50 stands for zero in the data rows.
Some points, one per row:
array([57, 57, 37, 55, 30, 58, 42, 34, 48, 49, 45, 39, 52, 49, 52, 53])
array([68, 70, 58, 55, 41, 56, 38, 42, 49, 48, 44, 48, 56, 50, 52, 59])
array([65, 46, 9, 48, 43, 46, 10, 53, 81, 67, 66, 77, 15, 64, 1, 0])
array([51, 29, 44, 51, 52, 59, 76, 51, 47, 44, 50, 53, 52, 51, 61, 58])
array([37, 50, 46, 45, 64, 42, 48, 54, 55, 51, 44, 54, 56, 52, 46, 57])
array([45, 52, 68, 47, 69, 51, 60, 59, 45, 47, 49, 48, 53, 58, 56, 54])
array([15, 44, 35, 49, 44, 30, 34, 37, 68, 69, 58, 59, 43, 48, 19, 53])
array([31, 51, 22, 47, 47, 43, 29, 46, 68, 66, 49, 51, 37, 59, 40, 27])
array([31, 52, 48, 42, 56, 39, 50, 53, 59, 65, 48, 53, 43, 50, 33, 57])
array([37, 56, 52, 51, 56, 52, 46, 40, 49, 52, 42, 46, 55, 48, 50, 55])
array([67, 51, 58, 49, 54, 54, 55, 58, 46, 49, 47, 47, 58, 51, 52, 52])
array([33, 52, 50, 51, 58, 49, 48, 44, 49, 54, 43, 48, 57, 44, 47, 56])
array([67, 38, 37, 56, 34, 60, 63, 49, 43, 38, 55, 49, 49, 48, 69, 58])
array([65, 53, 60, 47, 51, 49, 57, 49, 47, 48, 40, 46, 51, 47, 46, 60])
array([66, 62, 61, 55, 50, 55, 45, 53, 46, 45, 51, 54, 57, 47, 50, 57])
array([53, 50, 76, 49, 67, 51, 60, 62, 40, 46, 50, 53, 53, 55, 51, 51])
array([68, 52, 45, 54, 31, 62, 52, 42, 46, 45, 52, 44, 57, 51, 55, 58])
array([30, 39, 38, 45, 47, 58, 66, 45, 46, 59, 50, 41, 36, 51, 33, 38])
array([30, 49, 55, 51, 66, 57, 50, 35, 45, 56, 43, 49, 54, 46, 43, 53])
array([61, 69, 45, 56, 36, 60, 37, 35, 46, 51, 43, 43, 57, 52, 52, 59])
array([34, 57, 54, 51, 47, 54, 44, 33, 47, 47, 47, 43, 56, 49, 51, 54])
array([43, 53, 29, 56, 42, 39, 36, 45, 61, 61, 54, 42, 40, 49, 36, 31])
array([70, 16, 23, 56, 28, 64, 79, 55, 32, 26, 69, 44, 44, 48, 85, 55])
array([27, 49, 61, 49, 61, 54, 52, 41, 48, 51, 42, 46, 57, 52, 44, 55])
array([42, 51, 63, 49, 65, 49, 55, 51, 45, 48, 44, 44, 53, 45, 60, 55])
array([56, 63, 67, 49, 59, 52, 52, 63, 49, 52, 44, 53, 52, 50, 55, 53])
array([70, 26, 32, 52, 30, 63, 70, 50, 40, 30, 58, 45, 46, 48, 80, 55])
array([18, 19, 18, 44, 52, 37, 31, 63, 51, 81, 65, 59, 41, 64, 37, 50])
array([21, 43, 43, 52, 54, 46, 46, 36, 56, 62, 47, 57, 46, 52, 40, 60])
array([22, 47, 49, 51, 60, 55, 50, 26, 42, 53, 51, 58, 54, 48, 44, 58])
array([49, 49, 71, 50, 74, 49, 59, 62, 50, 47, 52, 51, 56, 58, 55, 54])
array([42, 53, 58, 49, 60, 54, 49, 45, 53, 50, 44, 43, 55, 48, 49, 59])
array([70, 45, 37, 56, 29, 60, 52, 42, 43, 41, 54, 43, 54, 50, 64, 56])
array([52, 53, 70, 48, 66, 47, 63, 67, 43, 43, 46, 53, 53, 54, 53, 50])
array([28, 47, 60, 52, 64, 59, 56, 39, 50, 46, 43, 50, 56, 51, 48, 59])
array([56, 58, 64, 50, 66, 52, 52, 57, 50, 49, 46, 49, 60, 50, 47, 58])
array([54, 63, 32, 27, 33, 12, 29, 91, 95, 37, 54, 74, 50, 70, 35, 11])
array([68, 62, 42, 60, 27, 62, 36, 31, 42, 45, 50, 41, 54, 56, 51, 56])
array([62, 55, 55, 58, 43, 56, 48, 45, 46, 50, 49, 44, 54, 53, 51, 58])
array([51, 52, 67, 48, 63, 52, 60, 59, 45, 43, 50, 49, 57, 52, 51, 53])
array([21, 48, 34, 41, 52, 42, 38, 34, 56, 63, 52, 50, 49, 37, 44, 45])
array([39, 47, 0, 46, 43, 19, 29, 88, 85, 78, 82, 58, 14, 46, 13, 0])
array([58, 58, 36, 54, 32, 49, 35, 35, 40, 50, 44, 41, 56, 50, 56, 50])
array([30, 50, 49, 52, 52, 55, 46, 31, 48, 49, 45, 48, 55, 54, 51, 54])
array([31, 48, 55, 49, 70, 54, 55, 40, 49, 47, 42, 53, 49, 49, 43, 55])
array([69, 5, 33, 54, 37, 58, 90, 69, 29, 19, 67, 55, 50, 47, 83, 57])
array([9, 44, 42, 50, 55, 49, 43, 37, 52, 75, 52, 60, 44, 47, 31, 48])
array([59, 60, 71, 48, 68, 51, 59, 58, 40, 42, 44, 51, 56, 50, 57, 53])
array([65, 60, 73, 53, 68, 48, 56, 62, 40, 52, 48, 55, 54, 49, 50, 52])
array([69, 60, 43, 56, 34, 57, 40, 37, 46, 46, 45, 47, 59, 52, 53, 58])
array([49, 16, 29, 54, 36, 54, 73, 45, 35, 34, 55, 50, 43, 44, 62, 53])
array([54, 51, 73, 48, 68, 44, 60, 66, 45, 47, 46, 51, 54, 51, 53, 51])
array([70, 62, 45, 59, 31, 63, 42, 37, 44, 43, 52, 44, 55, 53, 55, 56])
array([27, 49, 29, 57, 20, 34, 57, 59, 69, 83, 56, 62, 20, 47, 36, 39])
array([69, 64, 68, 48, 57, 48, 47, 63, 46, 47, 51, 52, 53, 47, 43, 60])
array([49, 35, 27, 36, 52, 10, 58, 58, 85, 87, 54, 56, 28, 44, 40, 28])
array([54, 61, 38, 63, 44, 21, 52, 79, 78, 83, 99, 32, 28, 59, 4, 0])
array([68, 70, 54, 58, 41, 58, 35, 42, 46, 50, 43, 52, 54, 50, 52, 58])
array([52, 52, 70, 45, 67, 51, 54, 54, 47, 51, 47, 44, 58, 49, 54, 52])
array([45, 43, 59, 52, 65, 55, 67, 49, 50, 47, 49, 44, 56, 50, 56, 63])
array([36, 52, 56, 50, 59, 57, 50, 39, 47, 51, 45, 46, 54, 52, 51, 58])
array([48, 56, 35, 53, 35, 55, 34, 34, 51, 50, 45, 43, 49, 46, 50, 53])
array([14, 44, 40, 49, 61, 50, 42, 26, 46, 62, 48, 65, 50, 52, 41, 56])
array([67, 49, 43, 51, 33, 61, 52, 43, 49, 43, 49, 42, 53, 50, 62, 60])
array([72, 61, 72, 53, 50, 50, 45, 53, 46, 52, 46, 53, 57, 48, 48, 55])
array([56, 50, 49, 56, 42, 60, 49, 40, 47, 45, 44, 47, 57, 52, 54, 59])
array([63, 58, 69, 50, 63, 55, 63, 64, 44, 44, 44, 53, 59, 52, 49, 54])
array([66, 7, 30, 56, 40, 62, 92, 68, 35, 23, 68, 57, 47, 47, 85, 57])
array([64, 68, 32, 49, 27, 45, 34, 58, 51, 51, 47, 29, 37, 46, 58, 16])
array([69, 62, 54, 56, 40, 59, 41, 37, 51, 47, 49, 50, 55, 51, 53, 58])
array([52, 45, 51, 50, 52, 52, 56, 52, 48, 51, 44, 43, 55, 46, 49, 55])
array([52, 54, 70, 50, 71, 48, 59, 62, 46, 44, 47, 47, 55, 53, 52, 52])
array([62, 55, 50, 49, 47, 59, 55, 58, 50, 49, 43, 51, 58, 53, 52, 58])
array([69, 64, 44, 59, 25, 59, 36, 30, 46, 49, 49, 44, 54, 51, 51, 57])
array([45, 56, 73, 50, 51, 15, 45, 99, 91, 85, 37, 52, 26, 71, 52, 13])
array([58, 56, 70, 47, 70, 51, 59, 63, 38, 52, 44, 51, 51, 51, 53, 53])
array([48, 74, 57, 53, 57, 6, 24, 99, 95, 57, 74, 66, 3, 19, 0, 0])
array([70, 45, 45, 54, 39, 60, 52, 50, 47, 45, 48, 49, 55, 52, 60, 58])
array([67, 68, 49, 56, 37, 61, 36, 34, 49, 45, 44, 48, 55, 50, 54, 59])
array([62, 58, 69, 44, 58, 52, 55, 58, 45, 48, 47, 56, 52, 46, 51, 55])
array([69, 59, 68, 45, 57, 50, 56, 63, 48, 51, 48, 52, 53, 47, 50, 54])
array([32, 52, 44, 55, 51, 59, 47, 29, 47, 48, 46, 44, 55, 47, 51, 58])
array([7, 63, 28, 63, 25, 37, 19, 51, 63, 85, 48, 67, 21, 43, 15, 26])
array([20, 46, 43, 53, 57, 50, 44, 26, 48, 60, 50, 58, 50, 49, 43, 56])
array([60, 60, 68, 48, 64, 51, 50, 58, 49, 44, 42, 56, 57, 51, 48, 56])
array([64, 48, 57, 47, 53, 53, 55, 54, 48, 49, 48, 46, 54, 47, 53, 60])
array([63, 60, 49, 55, 40, 57, 42, 35, 48, 48, 44, 45, 51, 53, 51, 55])
array([32, 52, 44, 51, 57, 54, 46, 29, 44, 47, 46, 45, 55, 50, 52, 57])
array([31, 54, 48, 52, 51, 53, 45, 30, 47, 49, 49, 43, 56, 49, 51, 56])
Here are 16 more points, each followed by its number:
array([69, 64, 60, 50, 45, 53, 41, 46, 48, 51, 48, 49, 55, 47, 51, 58]) 0
array([67, 65, 50, 56, 32, 59, 35, 37, 46, 49, 46, 47, 58, 52, 48, 60]) 1
array([66, 57, 71, 51, 63, 46, 60, 65, 39, 46, 43, 50, 56, 47, 51, 56]) 2
array([47, 40, 46, 52, 54, 59, 66, 45, 49, 51, 47, 49, 56, 49, 50, 62]) 3
array([38, 53, 54, 51, 54, 55, 46, 36, 47, 46, 46, 45, 52, 48, 51, 58]) 4
array([49, 56, 65, 46, 69, 45, 58, 58, 47, 45, 50, 47, 54, 54, 57, 53]) 5
array([65, 13, 39, 52, 45, 62, 83, 62, 40, 30, 58, 56, 54, 49, 74, 59]) 6
array([67, 57, 36, 51, 23, 55, 30, 42, 44, 48, 50, 41, 52, 48, 53, 48]) 7
array([16, 32, 35, 51, 59, 41, 35, 35, 56, 70, 56, 62, 45, 58, 38, 38]) 8
array([50, 46, 71, 47, 69, 51, 67, 55, 47, 47, 49, 48, 55, 51, 52, 54]) 9
array([67, 37, 30, 61, 25, 64, 57, 38, 40, 37, 57, 42, 50, 46, 72, 54]) 10
array([21, 47, 44, 48, 55, 50, 44, 30, 51, 65, 52, 69, 50, 54, 38, 51]) 11
array([21, 44, 45, 57, 57, 54, 48, 28, 43, 57, 44, 56, 47, 48, 42, 60]) 12
array([41, 44, 67, 45, 69, 55, 58, 48, 51, 50, 49, 47, 53, 53, 51, 62]) 13
array([39, 37, 16, 49, 32, 40, 46, 58, 54, 56, 63, 37, 54, 39, 42, 23]) 14
array([20, 41, 43, 49, 56, 57, 45, 29, 45, 53, 49, 58, 53, 51, 46, 55]) 15
Which of these numbered points is nearest to each point below, ignoring the 3 directions in which the first points spread most? Its number follows each.
array([69, 70, 54, 56, 35, 59, 34, 38, 52, 48, 44, 46, 56, 53, 48, 55]) > 1
array([67, 41, 59, 48, 61, 51, 74, 71, 45, 49, 46, 45, 60, 50, 49, 56]) > 3
array([66, 68, 45, 60, 31, 58, 36, 34, 48, 47, 46, 46, 58, 51, 49, 59]) > 1
array([37, 69, 21, 30, 40, 0, 47, 88, 79, 88, 71, 92, 0, 78, 3, 0]) > 11
array([69, 65, 64, 52, 47, 52, 45, 51, 50, 51, 43, 51, 54, 48, 50, 58]) > 0
array([19, 38, 44, 41, 43, 36, 53, 64, 74, 65, 73, 83, 26, 70, 31, 37]) > 11
array([63, 65, 38, 44, 30, 35, 27, 53, 52, 50, 34, 42, 55, 49, 57, 38]) > 7
array([34, 48, 42, 56, 45, 43, 44, 52, 65, 52, 48, 53, 46, 46, 40, 53]) > 4
array([61, 61, 30, 37, 58, 15, 9, 81, 66, 60, 61, 46, 49, 42, 40, 27]) > 7
array([24, 39, 39, 50, 50, 55, 52, 35, 48, 59, 48, 47, 39, 50, 39, 48]) > 9
array([72, 63, 62, 48, 56, 49, 39, 54, 46, 53, 45, 58, 53, 48, 48, 58]) > 0
array([60, 33, 29, 57, 27, 65, 61, 41, 41, 35, 58, 40, 46, 49, 70, 54]) > 4
array([31, 52, 55, 52, 62, 51, 55, 39, 48, 46, 47, 48, 56, 50, 52, 58]) > 5
array([33, 40, 40, 39, 41, 31, 48, 67, 67, 67, 80, 74, 22, 59, 40, 23]) > 11
array([50, 52, 50, 40, 65, 25, 45, 74, 51, 55, 54, 52, 58, 51, 55, 51]) > 5
array([67, 68, 60, 48, 56, 47, 41, 52, 47, 52, 45, 53, 54, 47, 51, 56]) > 0
array([67, 45, 37, 57, 32, 63, 57, 44, 39, 42, 52, 46, 52, 50, 68, 55]) > 10
array([63, 35, 44, 51, 45, 56, 70, 55, 48, 40, 50, 50, 59, 50, 66, 60]) > 3
array([36, 52, 59, 49, 68, 50, 58, 46, 45, 44, 49, 48, 55, 55, 53, 52]) > 5
array([59, 60, 67, 49, 59, 42, 54, 59, 42, 51, 42, 48, 53, 50, 50, 59]) > 2
array([58, 55, 30, 54, 27, 50, 33, 44, 47, 49, 44, 41, 49, 49, 57, 52]) > 7
array([34, 37, 22, 47, 51, 12, 28, 58, 90, 81, 60, 75, 46, 69, 21, 9]) > 8
array([62, 56, 66, 44, 65, 48, 52, 57, 49, 43, 44, 52, 54, 52, 55, 56]) > 4
array([66, 62, 29, 44, 30, 29, 39, 46, 51, 56, 55, 29, 45, 54, 44, 25]) > 7
array([70, 70, 48, 55, 32, 60, 36, 33, 44, 47, 45, 47, 57, 50, 52, 57]) > 1
array([28, 47, 55, 53, 62, 55, 53, 35, 45, 51, 41, 52, 50, 45, 50, 57]) > 12
array([51, 49, 69, 46, 73, 53, 59, 58, 42, 44, 49, 53, 59, 48, 56, 55]) > 15
array([66, 60, 68, 46, 60, 47, 54, 65, 41, 50, 41, 57, 57, 48, 47, 53]) > 2
array([17, 47, 47, 52, 59, 54, 51, 31, 41, 52, 45, 56, 50, 46, 37, 59]) > 12
array([64, 55, 73, 52, 65, 46, 55, 70, 38, 50, 47, 52, 57, 51, 53, 52]) > 2
array([21, 47, 41, 52, 57, 43, 46, 42, 57, 61, 48, 63, 40, 50, 41, 54]) > 12
array([60, 39, 47, 52, 44, 55, 64, 54, 48, 45, 47, 50, 57, 52, 64, 58]) > 3
array([64, 10, 40, 51, 45, 60, 94, 70, 38, 28, 63, 57, 53, 48, 76, 59]) > 6
array([25, 31, 21, 33, 64, 0, 33, 84, 94, 81, 67, 77, 15, 67, 22, 0]) > 8
array([44, 33, 51, 51, 56, 58, 66, 50, 50, 53, 46, 45, 57, 51, 52, 60]) > 3
array([69, 67, 47, 56, 30, 63, 30, 32, 46, 47, 46, 47, 57, 53, 53, 56]) > 1
array([67, 2, 39, 52, 48, 58, 99, 74, 32, 21, 67, 57, 51, 46, 84, 60]) > 6
array([62, 52, 72, 46, 70, 51, 60, 62, 46, 46, 50, 60, 56, 55, 51, 54]) > 11
array([52, 55, 68, 48, 73, 47, 60, 65, 49, 46, 46, 51, 54, 51, 56, 53]) > 5
array([5, 47, 12, 48, 34, 23, 27, 76, 51, 87, 48, 61, 60, 41, 24, 0]) > 14
array([64, 66, 61, 51, 53, 51, 45, 52, 44, 49, 45, 51, 57, 48, 49, 55]) > 0
array([64, 54, 70, 47, 66, 49, 56, 64, 45, 46, 49, 62, 50, 54, 53, 50]) > 11
array([15, 35, 30, 48, 63, 42, 26, 43, 86, 66, 57, 51, 34, 51, 37, 30]) > 13
array([61, 64, 42, 53, 33, 49, 32, 44, 48, 50, 48, 45, 53, 49, 54, 54]) > 7
array([68, 67, 62, 49, 50, 54, 45, 48, 45, 48, 49, 53, 56, 50, 51, 59]) > 0
array([91, 12, 0, 48, 42, 27, 68, 84, 27, 26, 59, 35, 41, 27, 40, 6]) > 14
array([14, 31, 34, 48, 44, 0, 6, 71, 99, 70, 91, 61, 28, 64, 31, 17]) > 8
array([29, 39, 33, 47, 51, 18, 20, 93, 97, 63, 90, 70, 33, 40, 56, 0]) > 8
array([22, 43, 52, 49, 60, 55, 55, 29, 39, 53, 40, 55, 49, 41, 45, 58]) > 12
array([39, 62, 36, 40, 36, 15, 20, 87, 99, 70, 71, 69, 0, 50, 18, 0]) > 4
array([67, 60, 41, 59, 30, 59, 36, 36, 45, 44, 49, 45, 56, 53, 52, 58]) > 1
array([50, 41, 49, 56, 52, 57, 62, 58, 45, 48, 47, 47, 53, 50, 50, 58]) > 3
array([20, 41, 24, 37, 35, 16, 36, 70, 82, 72, 71, 66, 31, 58, 22, 42]) > 13
array([19, 49, 53, 52, 57, 57, 52, 31, 46, 52, 40, 50, 49, 46, 43, 61]) > 12
array([67, 69, 50, 58, 34, 59, 34, 33, 45, 50, 47, 43, 54, 50, 50, 58]) > 1
array([25, 41, 44, 50, 50, 38, 40, 63, 58, 63, 47, 45, 49, 48, 46, 22]) > 14
array([37, 42, 64, 46, 68, 53, 56, 49, 46, 48, 51, 47, 50, 52, 52, 57]) > 13
array([71, 72, 57, 50, 37, 55, 35, 41, 51, 45, 46, 49, 57, 51, 47, 54]) > 1
array([42, 45, 50, 46, 64, 38, 49, 61, 49, 47, 45, 46, 52, 47, 50, 62]) > 5
array([18, 50, 43, 46, 52, 53, 35, 36, 55, 66, 52, 66, 52, 57, 40, 46]) > 11
array([61, 59, 70, 59, 58, 52, 50, 59, 51, 46, 44, 51, 56, 48, 53, 51]) > 10
array([17, 48, 45, 48, 52, 46, 47, 34, 49, 60, 42, 57, 47, 42, 45, 56]) > 12
array([57, 48, 17, 43, 33, 50, 54, 53, 29, 39, 55, 21, 40, 37, 50, 38]) > 14
array([18, 32, 0, 52, 65, 35, 16, 59, 68, 83, 81, 60, 33, 33, 16, 11]) > 8
array([59, 31, 56, 53, 55, 54, 74, 67, 47, 43, 44, 51, 58, 48, 65, 60]) > 3
array([37, 41, 51, 51, 60, 56, 64, 41, 46, 45, 51, 47, 52, 50, 49, 57]) > 9
array([69, 48, 31, 60, 22, 65, 51, 36, 40, 37, 55, 44, 50, 49, 69, 53]) > 10
array([66, 0, 28, 56, 35, 65, 99, 72, 29, 18, 75, 55, 44, 44, 88, 57]) > 6
array([68, 64, 55, 53, 51, 54, 46, 45, 47, 50, 45, 50, 56, 47, 49, 57]) > 0
array([28, 30, 27, 15, 62, 32, 21, 73, 99, 60, 68, 57, 0, 50, 13, 0]) > 13
array([59, 9, 39, 53, 46, 57, 88, 66, 36, 29, 61, 55, 52, 49, 80, 60]) > 6
array([65, 64, 41, 52, 28, 49, 31, 45, 45, 49, 40, 49, 52, 49, 52, 56]) > 7
array([25, 51, 52, 50, 64, 46, 49, 41, 45, 54, 40, 54, 48, 50, 47, 56]) > 12
array([52, 53, 43, 31, 48, 28, 37, 75, 55, 56, 46, 60, 36, 46, 32, 46]) > 2
array([67, 65, 46, 61, 31, 58, 35, 38, 50, 46, 47, 42, 57, 52, 54, 57]) > 1
array([64, 3, 28, 53, 33, 61, 92, 63, 30, 24, 71, 53, 45, 45, 84, 58]) > 6
array([68, 63, 39, 53, 32, 49, 32, 46, 49, 50, 48, 42, 52, 53, 56, 52]) > 7
array([70, 63, 65, 48, 53, 51, 45, 56, 47, 48, 50, 52, 54, 51, 50, 50]) > 0
array([64, 40, 10, 10, 33, 0, 33, 92, 99, 83, 83, 57, 9, 62, 6, 0]) > 13
array([64, 43, 32, 60, 26, 64, 56, 38, 43, 41, 54, 45, 53, 52, 69, 56]) > 10
array([55, 54, 40, 28, 61, 29, 42, 64, 64, 52, 53, 45, 45, 58, 46, 42]) > 5
array([29, 42, 11, 51, 38, 29, 34, 34, 70, 83, 51, 62, 39, 56, 36, 33]) > 11
array([69, 36, 34, 60, 23, 65, 58, 40, 41, 37, 56, 43, 50, 51, 73, 55]) > 10
array([72, 62, 64, 52, 56, 53, 44, 52, 43, 47, 42, 51, 54, 53, 52, 56]) > 0
array([33, 52, 11, 34, 40, 0, 54, 63, 96, 50, 64, 42, 42, 51, 32, 0]) > 14
array([63, 62, 54, 53, 46, 54, 44, 42, 50, 48, 46, 45, 54, 49, 55, 58]) > 0
array([35, 50, 63, 53, 67, 54, 58, 44, 52, 45, 49, 49, 52, 52, 54, 61]) > 13
array([17, 59, 26, 26, 52, 43, 40, 36, 86, 71, 55, 68, 45, 55, 30, 39]) > 11
array([14, 49, 38, 53, 58, 54, 48, 24, 46, 64, 49, 62, 51, 49, 36, 49]) > 11
array([22, 45, 33, 27, 43, 25, 26, 88, 85, 47, 42, 27, 22, 56, 21, 3]) > 14
array([15, 49, 47, 48, 60, 59, 48, 26, 47, 55, 47, 60, 49, 49, 40, 52]) > 15
array([44, 59, 25, 24, 62, 42, 18, 50, 58, 71, 70, 54, 18, 36, 17, 2]) > 4
array([44, 55, 45, 25, 39, 32, 26, 65, 67, 84, 61, 53, 23, 54, 22, 0]) > 7
array([62, 60, 55, 41, 50, 35, 39, 67, 52, 50, 39, 49, 57, 46, 56, 50]) > 7
array([22, 57, 51, 39, 35, 0, 37, 79, 99, 99, 99, 73, 0, 36, 15, 0]) > 11
array([38, 53, 62, 47, 61, 50, 54, 41, 46, 50, 46, 46, 51, 48, 47, 54]) > 4
array([66, 57, 75, 51, 60, 49, 60, 60, 40, 47, 44, 58, 53, 47, 53, 53]) > 2
array([49, 63, 45, 53, 38, 51, 34, 39, 47, 54, 41, 44, 59, 51, 48, 56]) > 7
array([70, 56, 52, 53, 41, 57, 48, 44, 47, 46, 47, 46, 54, 51, 53, 55]) > 0
array([34, 33, 44, 68, 38, 15, 37, 63, 75, 82, 67, 68, 38, 56, 13, 36]) > 12
array([62, 0, 25, 55, 41, 62, 99, 76, 25, 19, 66, 55, 37, 44, 80, 50]) > 6
array([34, 36, 35, 49, 44, 61, 56, 40, 47, 49, 46, 49, 60, 51, 49, 56]) > 3
array([70, 71, 66, 48, 53, 53, 45, 51, 46, 46, 44, 50, 54, 47, 49, 57]) > 0
array([71, 3, 29, 55, 40, 63, 91, 66, 32, 19, 71, 52, 46, 46, 90, 56]) > 6
array([68, 24, 29, 60, 26, 64, 72, 48, 39, 31, 62, 46, 45, 46, 80, 57]) > 12
array([63, 68, 47, 49, 36, 47, 33, 50, 51, 49, 46, 47, 57, 50, 48, 56]) > 7
array([10, 48, 25, 41, 58, 30, 34, 42, 63, 91, 49, 66, 35, 42, 26, 31]) > 11
array([69, 66, 40, 57, 26, 59, 30, 30, 47, 43, 49, 48, 57, 51, 52, 54]) > 1
array([32, 45, 33, 56, 42, 40, 39, 36, 52, 63, 53, 56, 49, 51, 36, 49]) > 2
array([70, 67, 64, 54, 48, 53, 44, 50, 48, 48, 49, 46, 55, 48, 52, 59]) > 0
array([65, 0, 26, 53, 36, 65, 98, 69, 27, 18, 75, 56, 42, 41, 90, 56]) > 6
array([40, 41, 48, 53, 54, 57, 60, 39, 48, 48, 50, 44, 55, 48, 51, 58]) > 9
array([41, 51, 66, 48, 69, 52, 56, 47, 49, 47, 49, 45, 55, 50, 51, 60]) > 13
array([38, 47, 65, 51, 70, 54, 60, 47, 47, 48, 46, 48, 57, 50, 52, 53]) > 9
array([61, 9, 29, 53, 39, 61, 87, 64, 34, 28, 66, 50, 46, 49, 79, 60]) > 6
array([8, 42, 38, 38, 56, 40, 30, 50, 52, 68, 55, 60, 42, 53, 25, 39]) > 15
array([28, 44, 57, 52, 61, 59, 55, 34, 45, 49, 45, 55, 50, 48, 47, 59]) > 12
array([27, 55, 28, 59, 66, 26, 38, 65, 82, 79, 73, 84, 15, 42, 24, 8]) > 11
array([61, 54, 71, 49, 64, 48, 57, 67, 40, 47, 45, 51, 58, 52, 51, 49]) > 2
array([39, 40, 33, 23, 48, 0, 36, 99, 99, 82, 63, 68, 0, 37, 0, 0]) > 13
array([61, 19, 52, 46, 57, 56, 86, 73, 42, 38, 51, 54, 59, 51, 67, 62]) > 6
array([24, 44, 56, 49, 63, 57, 55, 36, 50, 54, 45, 48, 55, 48, 49, 56]) > 9
array([65, 0, 26, 54, 39, 59, 99, 75, 26, 13, 78, 60, 44, 45, 90, 57]) > 6
array([69, 6, 29, 54, 35, 65, 92, 68, 32, 21, 72, 54, 47, 47, 86, 55]) > 6
array([68, 44, 34, 57, 31, 65, 55, 41, 42, 39, 54, 45, 54, 50, 70, 55]) > 10
array([46, 54, 67, 50, 70, 50, 61, 58, 48, 47, 51, 48, 54, 52, 55, 54]) > 5
array([66, 40, 50, 54, 45, 52, 63, 59, 49, 45, 50, 51, 56, 50, 57, 58]) > 3
array([68, 0, 27, 56, 32, 62, 92, 66, 30, 17, 76, 52, 44, 44, 90, 55]) > 6
array([77, 65, 69, 48, 60, 52, 50, 55, 42, 47, 46, 57, 58, 48, 49, 54]) > 0
array([23, 45, 60, 51, 63, 58, 57, 36, 44, 51, 45, 49, 56, 46, 49, 60]) > 9
array([23, 50, 39, 48, 48, 39, 54, 52, 69, 69, 44, 64, 40, 50, 41, 38]) > 3
array([29, 50, 21, 54, 46, 37, 35, 28, 62, 75, 56, 60, 41, 63, 25, 41]) > 11
array([35, 48, 59, 51, 65, 55, 56, 35, 49, 53, 45, 47, 53, 49, 50, 56]) > 9
array([69, 31, 44, 53, 43, 59, 71, 59, 44, 35, 54, 50, 58, 50, 69, 58]) > 3
array([50, 50, 70, 40, 68, 37, 54, 65, 47, 53, 47, 48, 56, 50, 54, 53]) > 5
array([69, 0, 27, 57, 32, 64, 96, 68, 26, 14, 77, 51, 42, 44, 92, 57]) > 6
array([67, 44, 36, 59, 28, 64, 54, 42, 43, 39, 53, 42, 53, 50, 65, 55]) > 10
array([66, 0, 26, 54, 33, 64, 99, 71, 25, 15, 77, 54, 43, 42, 92, 57]) > 6
array([45, 20, 39, 51, 49, 63, 77, 53, 39, 37, 55, 54, 52, 42, 58, 60]) > 6
array([65, 0, 24, 52, 40, 64, 99, 81, 23, 7, 83, 61, 41, 41, 96, 56]) > 6
array([66, 65, 64, 52, 52, 52, 45, 53, 46, 53, 42, 53, 55, 49, 48, 56]) > 0
array([48, 32, 53, 49, 53, 57, 73, 56, 46, 47, 48, 49, 55, 48, 54, 60]) > 3
array([57, 20, 46, 52, 53, 57, 82, 63, 42, 40, 49, 50, 52, 52, 64, 60]) > 6
array([68, 70, 49, 57, 27, 58, 32, 31, 47, 47, 43, 44, 58, 52, 54, 58]) > 1
array([63, 38, 49, 26, 64, 0, 0, 89, 99, 90, 91, 36, 0, 93, 0, 0]) > 13
array([67, 68, 43, 61, 28, 61, 36, 29, 47, 44, 50, 44, 54, 52, 57, 55]) > 1
array([66, 66, 46, 62, 29, 61, 34, 30, 51, 47, 47, 46, 59, 48, 53, 55]) > 1
array([32, 50, 62, 49, 63, 52, 59, 39, 47, 49, 44, 49, 51, 54, 49, 59]) > 9
array([21, 44, 44, 46, 57, 34, 51, 55, 58, 57, 42, 51, 45, 50, 35, 57]) > 3
array([31, 45, 63, 51, 65, 52, 55, 42, 51, 49, 45, 47, 53, 51, 53, 60]) > 13
array([44, 48, 66, 51, 70, 52, 63, 53, 51, 48, 50, 44, 50, 54, 52, 59]) > 13
array([68, 61, 39, 59, 19, 61, 35, 31, 42, 44, 50, 43, 53, 50, 56, 58]) > 1
array([27, 44, 34, 39, 51, 22, 48, 78, 72, 65, 49, 58, 37, 55, 37, 50]) > 3
array([65, 60, 69, 47, 57, 48, 51, 59, 43, 47, 49, 55, 56, 52, 51, 57]) > 2
array([69, 10, 30, 55, 33, 62, 87, 63, 32, 22, 67, 51, 48, 47, 86, 56]) > 6
array([62, 53, 50, 58, 42, 55, 50, 43, 49, 50, 53, 44, 57, 51, 55, 57]) > 10
array([69, 67, 52, 59, 37, 56, 36, 39, 47, 47, 44, 46, 57, 49, 50, 54]) > 1
array([45, 56, 61, 49, 62, 53, 54, 48, 48, 46, 46, 45, 60, 48, 53, 58]) > 4
array([54, 17, 33, 54, 42, 62, 77, 54, 41, 39, 55, 51, 52, 49, 66, 59]) > 6
array([23, 48, 55, 52, 61, 57, 56, 30, 47, 54, 48, 50, 49, 42, 44, 55]) > 9
array([65, 61, 70, 52, 56, 47, 52, 65, 41, 46, 46, 54, 57, 45, 48, 50]) > 2
array([19, 50, 39, 52, 51, 52, 44, 23, 45, 50, 48, 52, 56, 51, 46, 53]) > 5
array([69, 69, 57, 56, 36, 55, 33, 40, 52, 48, 44, 52, 57, 47, 50, 55]) > 1
array([69, 0, 20, 55, 39, 67, 99, 84, 20, 6, 87, 64, 42, 44, 98, 55]) > 6
